In the data rows, the value 128 means zero.
Here are some points:
[ 85 137 119 166 137 108 115 130 115 122 119 137 183 135 183 111 147 156
 163 136 154 136  76  78 122 116 106 100 148 156 111 136 120  96 152 211
 145 129]
[118 104 148 160 179 137 179  92 175 186 158 122 120 130 142 145 141 133
 136 144  86 120  85 147 136 151 113 131 137 129 186 110 148 102 118 119
 119  93]
[124 192 152 140  74 137 120 135 124 153 131 117 104 110  93 132  97  74
  94  60 160 120  57 179 147 146  99 148 133 103 134 141 122 124 112  77
 104 164]
[167 151 112 154 156 123 137 113 135 206 117  84  96 117 124  95 141 152
 117 113  53 146 130  96 126 121 102 102 108  75 131 106 173  99  77 108
  84 185]
[ 93 109 169 162 153 133 134  65 125 144 162 108 175 123 136 118 117  92
 127 179  93 169  53 112 112 133  96 152 109 142 105 190 114 171 117 123
 139 119]
[121  95 138 100 133 145 133 143 137  90 143 122 101 145  64 136 141 126
  97 130 139  93 131  63 116 132 126 175 128 125 226 107  89 146  96 117
 133 123]
[128 130 109 162 143 140 120 122 202 179 108 126 114 135  89 172 126  63
 110 119  82 150 156 162 165 137 160 146  98 118 154 153 126 149 122 102
  97 107]
[117 142 120 147 138 112  76 128 146 171 120 110 146 131 147  91  98 148
 108 105 133 127 108 182 160 131 117 146 124  95  91 147  92 172 111 102
  70 102]
[147 160 195  83 129 104  45 209 163  91 114  95  74 104  76 154 208 180
  88  30 145 114 160 170 130 218 139 151 142  98  92  45 156 147 161 129
 100 149]
[201  88 126  99 102 165 116 123 179 114 131 118 137 125  61 108 155 111
 115 156 112 108 128 163 147 107 157 176 145 127 118  62 161 106 114 118
 131 169]
[117 124 146 103 108 119 120 139 138 147 161 154  91  80  67 135 149 168
  90 131 144 147 163 177 148  93 163 117 150 134 102 106 172 134 164 123
 157 160]
[110 144 133 118 140 105 143 122  85 122 173 106 149  95 137 121  66 162
 149 166 122 109 119  69 110 104 141 131 137 101 114 151 104 162 125 129
 142 139]
[112 112 137  86  85 155 113 104 100 160 123 175 138 126 123 101 138 149
 124 146 107 159  94 186 145 129 131 156 116 155 107  92 121 145 172 135
  56 101]
[137 142 146 149 103 118 131 109 125 139 116  82 114 154 103 157 138 107
  79  92 156 131 152 161 162 148 135 164  96  63 117 121 123 157  92 137
  85  90]
[ 65 140  95 188 145 148 178  71 119 163  95 139 174 151 197 120  81  71
 184 197  85 150 104 116 117  79 114 159 186 203 105 178  98 110  51 161
 135 127]
[103 139  97 150 122 112  99 172 112  87 153  87 140 195 160 128 102 109
 115 150 118 135 111  77 146 185  75 142 134 134 173 118 100 148 108 115
 132  95]
[171 102 140  66 153 163 125 131 108 137 103 151 170 186 122 132 142 100
 108 124  96 149 105 135  85 138 171  90 165  87 154  53 151 128 158  99
 137 114]
[186 156  87 131 139 147 129 145 144  41 113 155 153  61 134 117 150 186
  87  75 137  96 167 105 109 109 146 127 146 143  94 105 159 150 136 129
 192 157]
[126 112 111 139  94 132 159 169 139 133 134 139 166 120  52 121 124 144
 115 116 126 115 186 157 145 129  96 112 142  93 115 152  93 102 106 131
 106 154]
[149  92 124  75 124 157 169 132 111 129 136 180 163 170  78  73 110 119
 121 113 125 123  52 138  69 157  85 131 121 118 163 159  96 103 118 136
 119  83]
[189 159 150 154 135 156 127 115 188 140 130  57  61 103 134 109  97 126
  66 108 154  61 112 166  87 121 156 135 129 124 168 132 121 146 106 127
 104 136]
[190 127 188  94 141 115  88 176 127 119  95 162  74  29  51 133 192 210
  44  50 124  81 166 205 114 149 202 112 133  59 141  12 178 157 182  81
  59 140]
[120 134 151 108 116 156 134 139 137 143 125 127 128 103 134 121 135 150
 123 122 140  80 142 150 147  96  83 110 110  80 160 114 122 109 125 115
  78 133]
[160  97 112 115 155 126 189 204 132 100  94 175 136 131  79  98 129 137
  72  80 138  50 170 128  96 121 181 142 145 116 175  96 152 113 170 162
  67 153]
[ 92  82 110  79 125 131 167 130 142 125 137 134 142 154 149 190 158 108
 160 149 105 126  99 119  84 186 138 150 121 135 105 101  94 132 101 135
 216 101]
[ 81 185  72 231 123 107 135 113 134 146 183 101 114 208 245 132  42  91
 166 164 209 178 109  79 187  87 133 119 138 199 128 184 113 146  81 121
 180 147]
[109 118 109 150 161 146 142 147  73 119 169 112 151 186 156 165 139 150
 120 166 162  83 151 107 148 186 124 136 124 120 103 120 133 104 128 166
 171 143]
[124  85 148 130 126  70  85 116 139 136  98 105 115  66 124 192 199 167
 127 134 129 166 165 132 130 155 134 115 115  73  45 106 113 162 161  96
 138  44]
[170 134 145 103 151 153 192 149 118  75 103 173  98 122  69  91 108 154
 120 139 175 118  81 109 130 158 130 151 171 139 216 102 136 107 175 168
 112 159]
[120 115 132 152 169 172 177 120 136  81 123 161 187 154  83 132 107 116
 131 154 153 128  53 102  80 167  64 148 186 140 207 104 168 140 109 172
 125 122]
[137 101 126 129 117 162 129  83 180 175 182 144 198 139 137 132 120 104
 106 198 105 134  65 149 156 131  66 135 127 147 172 151 141  95 105 131
 124  51]
[125 158 154 146  82 111 119 121 169 124 152  85 103 119 103 155 164 167
 124  76 170 117 158 134 138 115  91 140 126 146 116 140 131 182 117 106
 112 139]
[183 133 149  99 160 166 151 135 156 102 117 139 147 192 143 144 170 134
  81 111 134 121  78 128 130 188 113 144 150 132 194 134 113 115  62 140
  68  99]
[156  80 132  98 126  69 119 165 131 115 104 151 141  94 143 105 118 176
 109 135  98 125 179 120 168 106 147 120 120 140 149 108 177 142 152 149
 157 153]
12 more points follow, each with its number after it:
[166 117 158 124 134 103 168 123 139 100 139 150  74 106  93  84  90 132
  83  88 139  96 154 114 158 133 106 141 176 109 136  84 116 142 182 148
 144 107] 0
[125 174 152 106 130 132 161 171 134 134 102 170  86 151 106  89 172 174
  85  86 162  53  90 122 125 133 120 125 138  99 215  90 161 158 137 139
  90 172] 1
[202 141 162 112 140 122 130 113 103 117 144 132 152 200 113 138  90 158
  78 147 137 101 138 111 125 167  94 119 114  85 124 111 134 106 132 157
 123 142] 2
[110 140 141 166  83 107  95 116  73 160 154  74 117  91 210  98 107 161
 193  99  80 171 137 142  77 118 147 125 152 145  41 169  90 151 118 109
 151 140] 3
[119 149 117 198 162 115  58 151 163 157 144 102  23 167 157 100 125 158
 113 131 135 123 136 169 195 156 111 149 115 162 141 157  96 152  92 149
 101 118] 4
[143 123 150 124 122 124 112  45 111 214 122  82 168 146 199 129  96  94
 128 170  82 168 135 163 136  44 170 104 122 136  72 152 113 119 129 100
 153  55] 5
[129 109 103 100 159 169  73  73 126 207  92 127 157 152 141 130 128  70
 128 210  83 198  91 122 119  94 146 137 118 133 136 170 187 108 172 145
 142  58] 6
[158 225 129 233 138 130  95 136 105 115  62  30 132 108 157 132 138 123
 106  85  97 160 239 151 159  40 209  89  95  98  65 145 162 148 154 100
 206 213] 7
[158 208 115 173 129 163 121 130 158 127 162 135 108 123 124 131 143  97
  99 136 129 141 130 146 140 142 143 155 142 142 174 177 136 125 153 140
 129 140] 8
[127 145 101 119 160 125 169 149 167  57  96 152  93 134 101  94 117 163
  88 136 180  98 159 125 119 149 120 115  97 149 199 119 133 124 176 125
  70 118] 9
[136 130 148  87 171 173 129 147 163  75 114 145 140 166 111 142  58 122
 108 147 185 157  92 122 111 177 138 152 143 139 131 163 153 133 136 151
 118 187] 10
[ 88 124 122  84 176 130 148 165 139 117 115 170 130 102 100 123 151  88
  90 114 118 106 132 107 120 135  93 107 126  73 119  58 137 145 128 147
 150 160] 11
Which three of these numbered points are nearest to each point below, looking only along the 5 directions in which the first points spread most? Their numbers follow each, nearest first.
[ 43  97 134 157 121 101 151 115 140  76 173 138 125 227 157 141 106  62
 169 157 172  60  86  53 123 196  89 140 141 177 207 176  87 151  80 195
 102 106] > 10 2 8
[143 145 135 157 148 106 154 147 119 113 139 111  98 126 104 193 132  94
 155 123 120  87 156 179 115 134 140 109 141 119 133  87 154 116 167 167
  76 158] > 0 11 2
[ 54 111  94 127 117 133 117 136  90  67 159 139  99 214 208 117 143 141
 159 105 177 118  85  42  55 149 144 137 151 185 179 168  88 129  74 160
 168 154] > 10 2 8
[156  84 174 116 145 183 187 128  72 125  98 167 140  91  91 138 162 161
 127 124 123 154 144  96 169 121 167 151 104 146 170 113 150 120 124 112
 140 124] > 11 0 2
[136 172 128 132 148 153 155 110 204 144 141 100 104 135  59 133 111 129
 117 133 130 127 140 140 188  82  86 126 138  83 146 120 143 166 102 118
 103 142] > 8 4 0
[ 92 104  99 132 100 156 163 208 117  34 158 184  95 178 187 142 159 122
 144 152 190 125  42  50 142 153 102  99 146 173 198 113 140 132 109 144
 157 124] > 10 2 9
[121 147 124 133 108 105 101 139  56  99  95  88 140  27 136 158 159 173
 154 105 122 106 191 135 117 101 177 126 120 103  48 113 161  87 184  69
 161 174] > 7 3 11
[119 119 155 105 107 109 139 150 125 138 153 137  67 169 120  98 135 172
  80  70 179  78 101  96 110 128  93 196 131 109 170  88 144 134 143 144
 105 144] > 9 1 2
[110 143 143 144  87 100  60 113  82  78 138  79 183  86 156 166 148 137
 227 139  77 154 124  95 111 116 118 131 116 142   0 160 138 131 158  81
 207 124] > 3 5 6
[157 148 108 105 121 125 130 151 134 131 134 148 110 118 103  81 112 129
  78  89 101  91 158 142 108 158 144 133 132  92 112 129 124 118 132 137
 106 104] > 0 11 2
[149 169 142 159 130 109 146  58 122 149 133  92 166 144 136 142  77  59
 157 192  66 200 158 177 136  82 126 108 148 143  78 164 158 143 133 112
  63 131] > 5 6 3
[137 140 149 164 102 111  97  84 134 180 155 108 109  94 148 128 163 177
 164 121 121 137 166 153  72 118 110 147  92 157  53 124 116 115 159 130
 173 131] > 3 5 11
[148 153 144 145 110 136 114 139 133 167 165  93 116 106 166 190 155 164
 195 157 119 117 215 108 163 106 142 133 122 133  95 138 126 106 125 114
 116 119] > 3 4 8
Here are 12 other points, each followed by its number:
[  0 163  81 225  71 106 103 117  93 107 166  79 131 210 222 104 115  72
 217  92 143 184 131  69 168 104 139 162 118 191 140 210  95 180  47 121
 172 138] 0
[124  76 138 124 127 127  85  96 104 119 122 177 161 128 141 168 120 122
 154 114 145 176 181  85 127  92 141 155 163 163  70 121 100 118 132 140
 119 129] 1
[111 149 113 117 105 118 121  99 136 123 133 131 153 119 143  92 137 115
 156 113  95 141 140 108 114 123 118 121  72 158 120 165 125 128 158 129
 168 115] 2
[108  97 148 135 134  98  80 135 173 120 131 113 129 108 100 135 125 149
 118 100 154 134 167 138 108 120 121 116 104 126  92 136 145 139 110 138
 118 145] 3
[ 69  86  99 144 101  73 135 174  99 140 148  89 117 109 118 172 174 167
 127 128 119 150 115  92 147 150  96  83 137 134  77 109  91  91 148 135
 145 134] 4
[119 123 102 117 144 152 139 130 137  65 129 167 135 103 126 129 151 173
 144 130 132 119 112 109 118 153 117 143 161 133 156 136  76  93 128 158
 139  94] 5
[122  37 143 110 147 165 110  94 141 121 127 162 168 113 118 172 110 170
 117 125 118 120  79 113  73 145 119  99 133 160 149 160 135 117 139 147
  73 122] 6
[161 107 177 179 120  84 108 157 165 176  93 120 129  82 128 118 130 162
  79  78 111 137 169 121 156 102 149 133 111 111 133  77 115 145 137 145
 111 129] 7
[ 96  81 123  96 131 103 145 122  85  71 152 114 163 110 188 100 159 115
 187  99 166 123 111  71 140 143 105 117 104 158  89 135 122  98 107 114
 159 120] 8
[126 106 139 111 115 182 131 105 158 130 139 148 113 149 143 112 138 104
 152 138 143 137 111 149 141 125 142 151 140 119 177  98 124 105 149 186
 112 111] 9
[136 132 137 122  56  66 104 111  49 132 148  78 144  54 148 149 153 168
  98 134  85 141 144 110  93  67 109 111 131 134  32 166 133 190 118 135
 213 140] 10
[148 128 139 148 128  94 137 146 129 143 135 141 137 105 128 148 161 143
 182 120 151  83 114 127 128 199 159 140 145 149 122 150 100 114 131 161
 116 137] 11
The same question for these:
[ 82 136  89 103  94 122 128 141 128  61 128 120 117  98 169 108 138 161
 162 107 156 170 107  84 151 121 143 134 123 111 151 132 169 121 105 119
 123 119] > 11 2 8
[ 60 180  54 255  95  99 120  83 104 124 167 103 124 139 236 125 100  65
 246 131 168 222 151 110 145  83  73 103  93 138 125 246 101 128 109 141
 143 135] > 0 2 8
[ 36 146  98 213 148  86 171 147 110 192 159 106 158 206 172  91  71  86
 204 137 186 166 148  68 170 109 102 119 138 182 180 247 153 159 141 132
 139 118] > 0 2 8
[201  99 162  78 160  98 135 154 158 128  87  89  56  75   5 152 166 186
  22  67 146  83 188 210  75 143 159  95 114  81 125   0 131 157 200 107
  62 133] > 7 3 11
[140 115 115 133 104 126  75  97  67 166 130  97 151  60 198 151 148 114
 177 152  82 196 213 146 157  82 160 119 175 136  29 170 171 132 142  33
 206 112] > 10 1 4
[114 107 132 122 103 150  94 136 136 195  83  77 124 138 120 114 111 139
 123 148  73 130 126 128 128  81 128 147 107 134  87 177 144  95  67 134
 144 122] > 2 3 1
[105 115 142 134 113 149  98 152  93  76 127 159 191 144 151 138 143 153
 177  61 149  90  96 127 121 156 116 141 102 141 172 124 124 117 139 153
 146 143] > 5 11 8
[137 170 203  85 139 130 146 125 154 196 136 119 154 184 101 115  77  98
 134 135 136 130 133 154  93 153 152 144 141  89 226 151 152 148 181 188
  83 136] > 9 6 11
[130 111 167 129 107 129 134 139 108 124 163 122 144 115 124 123 114 132
 125 109 109 118 144 109 102 131  98 126 151 120 119 117 145 157 134  83
 178 115] > 11 2 3
[ 98  98  92  91  88 117 120 180 130 123 123 105 111 102 145 142 154 134
 172 137 155  97 177  77 101 136 136 124 127 139 106 120 131 147 153 105
 134 101] > 4 11 1
[ 83 112 139 121 110 124 164 155 117  95 135 138 155  77 114 111 159 137
 159 133 113 113 107 100  77 148 163 108 124 164 135  99 112 117 138 130
 158 144] > 5 11 1
[109  99 163 105 112  83  44  77 100 177 136 101 123  54 157 115 189  98
 171  94 103 169 144 104 136  67 164 104 130 155  67 129 109 144 127  64
 167  91] > 10 1 4
[122 123 108  99 127 141 149 113 133 101 109 179 174 125  95 129 138 153
 138 140 169 121 135 110 100 123  90 147 161 103 161 155  67 107 102 134
 124 155] > 5 9 6
